In the rows, 128 means zero.
The rows of R fall into 4 groups, which share some directions, and each row is roughly a mix of its group's hidden directions, except one row that fits no group.
R (131 x 10):
[[ 79 159 138 119 125 137  86 125  79 132]
 [ 91 148 111 108 129 127 129 138 200 118]
 [106 107  83 114 159 104 167 166 142 120]
 [165 173 137 106  99 128 132 138 183 127]
 [ 90 136 147 148 117 184 115  86 110 139]
 [118 149 159 148 134  99 163 104  93  83]
 [102 128 108 194 137  91 141 123 126 157]
 [156 138 153 148 144  91 131 193 128 127]
 [129  97 143 114  72 162 104 133 166 143]
 [119 104 149 189 122  96 144 155 124 160]
 [130 166 182 125 133  89 162 118 109 145]
 [ 75 129 128  99 165 179 138 125 135 113]
 [150 101 143 173 148 157  96 101  95 143]
 [ 72 150 158 136 144 153 149 123 116 171]
 [146  92 131 168 146 184 138 140 146 104]
 [153  83 100 115  92 154  88 105 137 135]
 [127 149 122 142 197 165 112 154 132 138]
 [146 111 157 135 139 181 107 152 149 173]
 [151 131 113 163 114 104  78 160  92 142]
 [ 93 188 124 118 127 153 127 165 154 112]
 [ 73 136  98 108 144 139 144 111  82 107]
 [114 146 131 133 188  97 137 168  95 124]
 [110 167 117  85 117 149 111  78 152 117]
 [167 124 131 178 157 167 118 138 111  98]
 [125 150 128 176 141 188 123  95 142 126]
 [175 145 114 122 148  96  94 134 117  79]
 [158 104 127 134  82  81 146 118 132  89]
 [104 136 126 132 166 167 126 100  84 167]
 [147  76 169 151 117 108 128 170 131 110]
 [156 128  85 160 117  74 137 140 151 147]
 [100  75 168 173 122 125 131 140 113 143]
 [118  98 138 132 115 138  81 119 138 192]
 [154  69 122 170 144 107 140 113 118 156]
 [ 70 174 142 111 125 157 148 140 139 147]
 [105 112  86 170 167 150 126  96 116 109]
 [108 120 143 172 130 114 135  91  68 123]
 [ 85 123 151 110  90 105 156 127 134 177]
 [161  84 119 146 137 146  87  89 139 155]
 [160  88 131 176 116 146 102 123 130  86]
 [ 95 118  90 130 127 138 175 130 164 169]
 [144  99  82 137 122 134 134 169 158  85]
 [105 145  76 146 148 108 157 128 108 174]
 [ 93 159 148  83 141  86 153 103 129 124]
 [160 111 178 145  91 131 108  89 149 126]
 [147 124 137  94 123 161 160 176 112 167]
 [122 112 138 154 118 166 127 104 190  99]
 [ 71 131 129 155 179 121 157 120 130 109]
 [113 121  91 126 100 180  90 162 132 134]
 [154 136 151 147 108 177 167 135 129 171]
 [155  71 162 142 146 148 131 117  88 142]
 [165  95 165 149  97 113 114 140 170 144]
 [ 85 117  87 119 133 156  85 105 105 106]
 [150 181 116 127 142 186 117 101 129 122]
 [157 137 186 143 114 124 140 177 152 127]
 [153 119 193 153 128 146 115 121  86 127]
 [165 161 151 169 105 120  96  98 144 148]
 [137 153 127 136 106 118 161 122 130  54]
 [105 121 114  93 139 140 140 163 154 188]
 [111  99 138 171 105 185 130 100 142 134]
 [124 167 130 125 102  63 121 156 105 119]
 [128 169 143 101 115 158  93  82 142 104]
 [ 91  81 150 123 128  92 114 131  80 129]
 [ 99 180 150 109 111  98 166 117 100 125]
 [180 108 125 169  88 149 122 155 141 135]
 [172  87 136 152 164 120 128 102 156 158]
 [ 92 149 106  79 149 114 151 157 138  94]
 [179  96 173 128 123  84 122 116 139 127]
 [164 155 100  75 144 109 120 145  96 112]
 [122  89 143 150 141 149  98 101 132  70]
 [100 164 111 117 149 125 189 132  93 135]
 [114 169 137 149 164 146 126 174 168 117]
 [167 148 176 147  96  98 128 130 123 165]
 [143 127  97 112 105 156 149  98 112  68]
 [169 197 143 106 116 140 114 132 121 141]
 [100 125 123 117 118 188  95  94 115 156]
 [131 134  88 166 114 168 128 156  93 161]
 [121 165 177 115 165 108 131 132 160  95]
 [125 110  55 144 119 111 149 154 119 149]
 [170 136 139 143 135 199 135 143 144 117]
 [171 140 162 190 121 122 113 137 125 152]
 [128 141 123 108 143  66 174  97 129 120]
 [143 125 136  94 108  99 159 181 128 166]
 [112 116 134 152 141 173 166  89  87 121]
 [134 189 122 131 113 177 139 162 134 120]
 [114 142 112 156 172 116 139 156  72 111]
 [119 171 132  93  91  82 127 127 126  93]
 [ 94 144 109  93 128 176 149 108 123 170]
 [116  67 168 114 112 144 117 130 147  93]
 [151  77 174 142 122 115 137 169 151 129]
 [115 101  86 135 146 113  83 130 120  78]
 [148 105 136 157 127 109  93 164 179 152]
 [ 75 165 144 135 131 176 156 132 141 129]
 [ 96 164 134  89 151 114 124 135 113 183]
 [ 90 143  87  79  93 137 143 116 150 125]
 [163 133  88  88 152 106 140 167 139 105]
 [134 127 144 115  97  52 143 147 140 133]
 [118 121 137 129 107 121 128 165 204 129]
 [114 119  94 102 156 191 148 137 132 152]
 [158 118 150 154 122  67  96 149 151 132]
 [120  78 151 127 186 110 156 118 135 116]
 [ 96 159 144 121  81 169  98 119 155 127]
 [144  94 187 161 124 139 110 152  99 118]
 [122 123 120 140 156 179 154  88  98 160]
 [ 89 174 176 118 137 118 125 135  87 126]
 [110 119 145 172 120 107 151 174  83 116]
 [108 125  92 150 111 182  97 129  88 126]
 [154 116 203 111 117 137 114 133 107 110]
 [134 180 115 105 135 121 138 130 114  64]
 [118 178 136 112  90 102 158 171 122 133]
 [ 81 147 155 136 111 156 142  84  94 136]
 [ 81 156 125 107 137 171 141 153 154 161]
 [168 130 125 164 116 129 134 196 124 142]
 [128 121 141 116 109  58 161 155 141 147]
 [ 85 125 128 103  85 163 131  93 118 158]
 [ 97 144  63 100  96 109 117 123 117 121]
 [ 89 141  85 128 139 102 154 165 164 117]
 [114 140 126 110 120 145  99  74 163  85]
 [ 96 115 158  97 152 143  70 118 149 123]
 [112 170 169 158 176 122 133 121 151 110]
 [114 141 127 138  83 127 106 123 198 137]
 [108 143  83 143 120 117 148 148  64 125]
 [117 122 143 143 169 128 117 165 149 189]
 [167 150 155 166 111 107 121 139  76 131]
 [ 90 186 140 116 144 147 110 159 157 136]
 [125  96 182 158 159 155 126 119 163 136]
 [125 122 133 111 194 155 154 158 101 117]
 [145 128 142 171 136 196 127 117 150 114]
 [123 135  66 121 150 166 164 123 152 138]
 [107 137 161 186 129 130  96  95 101 131]
 [153 157 133  65 109 103 109 118 151 107]
 [105 166 124  82 125 147 102  81 106 131]]

In each list below, two rows fit none of the groups, and each other row fits one group, some only roughly. Which are they? Name them in the order they come.
    Q519: [114 101 128  82  88 157 112 109  87 119]
    Q785: [105 130 178 139 100 105 125 129  79  97]
    Q185: [157  82 129 121  86 125 101  91 145 153]
    Q746: [ 98  86 156 155 128  74 114 126 110 111]
    Q390: [117 186 129 147 114 158 135 161 128 171]
    Q326: [171 126 148 131  98 165  89 107 147 160]
    Q999: [ 95 169 159 139 144 140 150  97  83 112]
    Q954: [122  99 125 146  91 151 106 150 185 150]
    Q273: [162 146 140 128 124 116 107 160 195 138]
    Q292: [156 171 175 107 145 139 108 146 163 114]
    Q846: [169  98 152 142 127 176 118 152 101 157]
    Q941: [163 151 166 137 133 117 123 109 166 179]
    Q737: [ 81 146 115 114 133 169 100 161 100 153]
    Q569: [146 184 128 102 114 140 115 182 138 112]
 => Q390, Q941
    Q825: [183 142 137 122 124 145 155 180 139 153]
    Q711: [128 105 180 113  97 156 100  88 113 125]
    Q982: [159 130 194 157  88 133 135 128 136 123]
    Q228: [176 102  98 110 101  98 121  97 141  99]
    Q920: [152 150  96  97 136 108 151 145 180 157]
    Q933: [180 107 137 153 101 150 105 146 118 171]
    Q950: [132  67 102 120 139 115 144 126  75 135]
    Q168: [164 146 135 151 101 173  93 119 107 162]
    Q557: [109 134 171 101 134  85 141 109  97  89]
    Q840: [ 77 107 133 109 156 105 160 116 101  93]
 => Q228, Q920
    Q247: [180 146 111 137  95 125 118 164  88 147]
    Q196: [ 92  69 126 148 141  92 121 118 115  98]
    Q798: [153 102 169 148 102 166 122 118 170 106]
    Q881: [ 86 116 141  72 118 152 129 116  95 156]
    Q729: [129 152 127 164 162 169 153 153 146  88]
    Q852: [ 99 104 112 111 183 161  93 119 125 150]
    Q522: [164 136 186 130 105 162  90 133 127 131]
    Q43: [134 123  98 122 134 115 100 144 202 112]
    Q281: [116 144 190 104 157  96 135 112 142 154]
    Q818: [135 103 166 135 115 154 134  80  92 164]
 => Q43, Q818
    Q728: [117 160  85 107  93 108 158 110 108 163]
    Q177: [136 169 168 134  95 138  92 112 169 127]
    Q355: [133 134 172 140 165  98 171 124 125  88]
    Q970: [123 147 158 186 162 154  93 132 138 130]
    Q123: [103 118 109  84 113 141 144 160 182 115]
    Q394: [135 157 130 184 149  93 140 149  89 135]
    Q749: [127 111 128  99  74  99  91 139 159 151]
    Q597: [ 90 160 101  91 142 103 107 171 117 138]
    Q48: [115  87 166 107 112  89 135 134 134 176]
    Q435: [133 158 150 123 165  64 129 154 113 135]
    Q894: [144 141 180 165 153 101 119 157 101 108]
    Q723: [115 101  94 122 148 150 150 105  79  89]
 => Q48, Q723
    Q653: [111  69 136 141  76 126 121 132 159 139]
    Q966: [ 92 134 131 153 171  82 142  97 126 156]
    Q652: [ 96 109 126  97  81 123 117 162 170 112]
    Q526: [158 106  91  93 112 133 107  75 134 147]
    Q378: [ 78  82 149 117 138 150 133 122  90 152]
    Q861: [143 116 154 194 114 161 142 149 152 135]
    Q439: [152 109 125 165  96 139 105 101 172 164]
    Q989: [ 95 150 143 141 167 160 149 165 147 162]
    Q826: [144 155 126 142 147  70 177 125 105 136]
    Q118: [119  99  97 139 195 152 111 121 107 129]
    Q862: [129 202 133 123 125 113 140  99 110 155]
 => Q966, Q862
    Q285: [113 141  94 141 117  90 110 153  98  75]
    Q55: [ 69 130 120 106 172 150  99 120 110 140]
    Q974: [120 166  96 123  76 119 146 116  94 157]
    Q221: [ 89 144 102  95  87 102 141 121  88 140]
    Q578: [106 106  98 123 163 147 147  92  77 131]
    Q56: [132 144 112  95 167 102 180 164 121 127]
    Q180: [140 138 149 101  90 109 168 132 182 144]
    Q471: [130 101 137 176 138  85 144 123 177 141]
    Q754: [173 110 177 155 115 113 159 116 148 106]
    Q54: [126 106 161 115 108 116  96 108 164  74]
    Q696: [ 89 144 121 109 114 149 183 158 162 131]
    Q834: [ 94 123 187 114  99  98 138 114  98 122]
 => Q221, Q834
    Q437: [105 135 113  98 131  62 110 101 124 102]
    Q599: [147  88 142 160  89 117  82 115 152 144]
    Q901: [119 156 171 109 120  90 156 143 139  82]
    Q677: [101 133 121 132  89 189 120 102 152 105]
    Q305: [ 74 113 142 140 163 163 140 128  90 112]
    Q579: [167 114 144 102 189 137 136 140 161 139]
    Q400: [130 115 159 159  61 153 109 132 111 135]
    Q823: [108 103 159 135 174 139 156 111  87 158]
    Q420: [140 108 118 117  61 132 111  98 161 107]
    Q230: [174 147 102 159 115 176 131 161 115 120]
 => Q823, Q230
    Q293: [134 168 116  87 118 120 141 185 121 100]
    Q936: [126 143 161 101 133  72 155 167 108 129]
    Q997: [131 106  69 114 159 164 130 116 150 155]
    Q558: [141 136 157 138 124  86 114 142 194 117]
    Q630: [154 132 115 168 133 171 158 146 176 133]
    Q536: [ 73  91 165 128 114 153 122 104 111 148]
    Q8: [118 122  62 108 110 128  89 143 127 159]
    Q383: [105 109  81 147 173  85 117 137 132 111]
    Q566: [104 173 145 112 108 152 136 105 124 184]
    Q731: [156 144  84 179 159  99 123 127 127 107]
    Q398: [109 153  85 109 123  87 105 134  91 161]
 => Q936, Q383
